128 stands for zero in the data rows.
Every row has a hidden score. How much higher is the second row's score than the first row's in each pair? 10 means about the same, 20 much higher and 0 much lower.
[114 142 147 158 147 136  92 130]
[145 117 102 114 126 132 139 121] >> 16
[148 156 141 165 132 114 132 133]
[123 101 157 132 133 144 133 105] >> 17
[166 149 132 151 127 122 138 126]
[169 135 114 117  97  92 146 134] >> 8
[ 72 108  66 114 170 178  86  92]
[ 70 114  99 122 156 161 114  99] >> 6
[164 140 149 163 123  99 139 131]
[125 110  95 124 154 170 100  93] >> 15
[ 67 110  67 114 165 167  93  97]
[121  85 168  87  90 114 163 162] >> 19
[144 125  99 123 121 125 130 118]
[119 168 128 142 155 125  89 151] >> 2
[172 169 131 167 127  99 145 135]
[123 114 107 139 143 158 122  88] >> 14
[128 125 116 110 101 109 141 131]
[ 94 108  70 117 166 178  89  91] >> 14
[131 111 119 136 138 151 129  90]
[137 131 106 110 100  95 143 133] >> 0
[135 133 138 138 137 150 138  94]
[128 102 151  91  90 120 149 155] >> 8
[178 165 121 162 128 100 144 135]
[129 160 133 152 145 128 101 139] >> 6
[144 121 157 158 126 113 137 126]
[142 135 136 137 136 147 137 103] >> 13
[116 131 119 126 122 125 138 132]
[115 108  95 127 148 167 112  93] >> 20
[132 157 137 154 139 118 126 141]
[156 137 151 164 125 102 136 131] >> 16
[128 103  99 133 152 169 105  81]
[124 108 154 108 108 133 157 131] >> 2
[124 149 137 148 138 118 131 144]
[141 159 137 164 136 121 125 132] >> 14
[ 62 110  74 116 168 171  93  94]
[145 111 143  97  89 106 151 151] >> 20
[150 125 118 107 108 105 152 145]
[169 153 123 150 131 131 140 119] >> 15
[119 105 150  94  92 119 153 152]
[132 122 125  97  96  96 151 149] >> 8
[110 114 145 134 151 150 118 110]
[122  85 167  86  89 114 164 161] >> 9
[105  99 152  88  92 119 152 160]
[143 139 130 138 137 148 139  97] >> 19
[120 166 130 144 151 123  97 150]
[164 141 130 140 129 138 133 116] >> 20
[118 163 132 144 153 128  90 147]
[171 139 110 127 100  95 147 122] >> 18
[160 138 147 160 122 100 138 134]
[118 102 137 134 141 153 128  93] >> 13
[128 110 101 135 142 158 123  86]
[133 139 135 139 137 148 140  98] >> 7
[ 88 112 110 126 150 158 121  96]
[120 153 140 152 144 123 112 142] >> 9
[150 136 149 159 123 102 139 134]
[120 167 128 142 155 126  89 151] >> 5
[123  85 168  86  89 112 163 161]
[115  87 126 135 149 169 108  82] >> 18
[ 92 122  87 125 154 159 104 111]
[141 132 102 115 106 102 140 128] >> 12
[104 110 139  98 103 121 147 141]
[118 166 131 143 153 127  89 150] >> 10
[117 161 134 146 152 128  89 145]
[124 114 142 101 100 122 147 140] >> 14
[118 153 138 151 149 132  91 139]
[129 127 104 116 117 120 143 125] >> 10
[168 167 133 168 129 105 141 134]
[137 152 141 154 131 108 142 141] >> 5
[138 160 134 159 137 120 125 135]
[125 118 104 122 133 146 118 112] >> 16
[136 103 103 135 149 167 107  78]
[177 166 133 166 125  98 144 135] >> 0
[110 100 153  89  92 118 153 160]
[ 91 107 129  95 103 112 139 150] >> 4
[115 146 144 154 147 134  92 134]
[155 114 140  90  92  92 162 160] >> 15
[119 164 129 140 154 128  90 150]
[124  86 167  87  89 113 163 162] >> 16
[155 148 133 145 133 136 139 118]
[129 137 136 137 137 146 138 104] >> 7
[ 95 120  99 120 133 131 135 112]
[139 107 148  90  88 104 160 157] >> 20
[ 97 124  95 122 141 144 118 119]
[144 127 129 130 126 139 127 125] >> 20
[160 149 145 166 127 105 137 132]
[106 129  96 106 110  95 142 136] >> 0
[179 171 121 167 130 101 144 134]
[134 121 141 135 131 144 139  99] >> 13
[148 131 114 118  98 102 139 127]
[146 109 147  90  88 100 161 159] >> 12
[ 76 128 114 121 148 154 115 111]
[180 161 111 152 127 104 137 136] >> 20
[154 152 129 147 132 124 138 130]
[120  87 166  86  90 114 163 161] >> 9
[120  87 165  87  89 115 163 162]
[120 169 128 143 155 126  87 150] >> 5
[ 75 107  63 114 170 178  85  90]
[161 139 129 135 129 140 130 116] >> 20
[125  86 166  87  88 111 164 162]
[135 142 133 140 138 147 142  95] >> 11
[117 158 135 147 152 130  90 144]
[119 164 132 144 152 127  90 148] >> 9
[141 115 143 108  98 120 149 137]
[117 154 138 151 149 131  91 140] >> 3
[150 137 131 135 134 147 133 103]
[147 166 127 153 132 105 146 140] >> 0
[122 153 129 137 145 143 102 138]
[119 168 128 142 155 126  87 150] >> 6
[120 154 138 150 146 129  98 142]
[126 118 118 136 135 152 138  88] >> 16
[111 128 140 139 130 131 127 131]
[146 127 137 132 128 143 131 109] >> 20
[166 133 117 110  96  90 151 140]
[168 168 119 162 132 109 138 135] >> 8
[142 102 153  87  88 103 164 162]
[134 139 131 140 137 149 142  89] >> 10
[107 108  88 131 152 166 115  84]
[186 167 116 162 128 101 144 132] >> 12
[170 154 141 165 124  99 142 133]
[123 113 142 105 103 125 151 129] >> 8
[120  86 166  86  90 114 163 162]
[ 80 107  71 117 168 177  87  92] >> 7
[109  93 108 133 151 168 110  80]
[106 113  83 120 156 168 100  97] >> 7
[121 167 129 143 153 127  90 149]
[117 160 134 146 151 128  89 145] >> 10
[160 122 129  97  95  86 161 151]
[103 107 144  93  97 118 146 153] >> 3
[111  99 111 126 165 173  91  96]
[158 137 115 131  98  97 152 109] >> 3
[129 157 136 151 137 112 136 146]
[117 152 139 151 149 132  90 139] >> 14
[159 167 130 167 133 109 138 135]
[124 161 133 148 145 119 114 147] >> 6
[ 86 108  67 117 168 179  87  90]
[106 108  72 119 161 177  91  89] >> 15
[127 128 125 135 135 152 139  89]
[180 162 124 162 125  98 143 135] >> 10
[117 147 144 155 146 134  96 135]
[120 167 128 143 153 125  91 152] >> 7
[129 162 132 150 146 129  99 139]
[119 144 144 154 141 126 114 136] >> 8
[145 128 139 133 130 144 128 115]
[115 109 148 137 146 150 126  98] >> 6
[136 116  98 137 147 163 110  85]
[ 84 108  66 116 167 179  87  90] >> 0
[124 116 136  93  95 103 151 155]
[ 81 116  80 118 155 157 103 107] >> 7
[105 131 119 130 146 153 128 102]
[119 147 145 156 143 127 104 136] >> 10
[116 151 140 151 150 132  90 138]
[122 166 130 144 152 126  92 148] >> 8
[109 110 149 132 150 149 119 112]
[ 71 113  74 115 159 161 101 101] >> 0
[158 136 104 122 103  98 140 128]
[119 165 130 143 153 127  89 149] >> 4
[128 137 142 148 134 120 133 138]
[135 147 145 159 133 117 131 135] >> 10
[102 107  84 128 155 168 108  86]
[149 112 144  90  90  96 161 160] >> 11
[124 111 150 138 139 146 129  99]
[113 126  98 109 120 114 141 131] >> 0
[120 114 126 122 122 144 145 103]
[120 168 128 142 155 126  89 151] >> 4
[137 122 109 115 121 123 143 135]
[147 121 149 154 127 122 135 125] >> 14
[142 128 127 107  95  99 158 136]
[132 135 129 138 136 149 141  90] >> 15
[121 168 128 143 153 126  89 149]
[137 118 142 113 115 139 145 129] >> 19
[123 113  82 125 153 168  98  92]
[161 123 128  98  94  86 160 151] >> 5
[120 167 130 142 154 126  88 150]
[159 126 124 101  94  88 156 147] >> 16
[140 136 150 157 127 106 140 137]
[117 124 124 129 155 155  99 129] >> 15
[121 134 103 137 139 144 123 124]
[139 116  85 126 153 167  98  86] >> 20
[151 130 153 160 124 101 137 133]
[113 140 149 158 146 138  92 128] >> 8
[155 136 104 120 101  95 142 128]
[128  90 163  87  88 109 163 160] >> 11
[127 118 129 100  95 109 142 146]
[120 168 129 143 152 124  93 150] >> 7
[ 92 105 137  93 101 118 144 153]
[129 116 147 137 139 147 130  98] >> 20
[118 109 136  96  99 117 138 150]
[125 158 131 143 141 119 129 147] >> 5
[123 132 136 138 135 143 134 113]
[116  96 159  87  91 116 157 161] >> 9
[134 135 139 139 138 149 138  92]
[154 124 112 124 123 134 144 117] >> 12
[114 127  95 109 115 106 139 131]
[132 140 149 156 131 112 135 138] >> 15
[139 161 135 160 138 120 125 134]
[131 145 145 157 133 115 132 137] >> 9
[161 130 119 109  95  91 149 140]
[108  99 154  89  92 118 154 160] >> 5
[133 115  84 126 153 168  99  88]
[134  93 159  86  88 107 163 160] >> 3
[102 110  73 119 163 177  92  91]
[133 148 144 154 131 110 139 141] >> 2
[ 79 108  64 115 169 178  86  90]
[ 97 109  79 120 161 175  96  92] >> 14
[ 92 114 106 126 149 159 120  98]
[136 133 103 113 104  96 141 131] >> 9
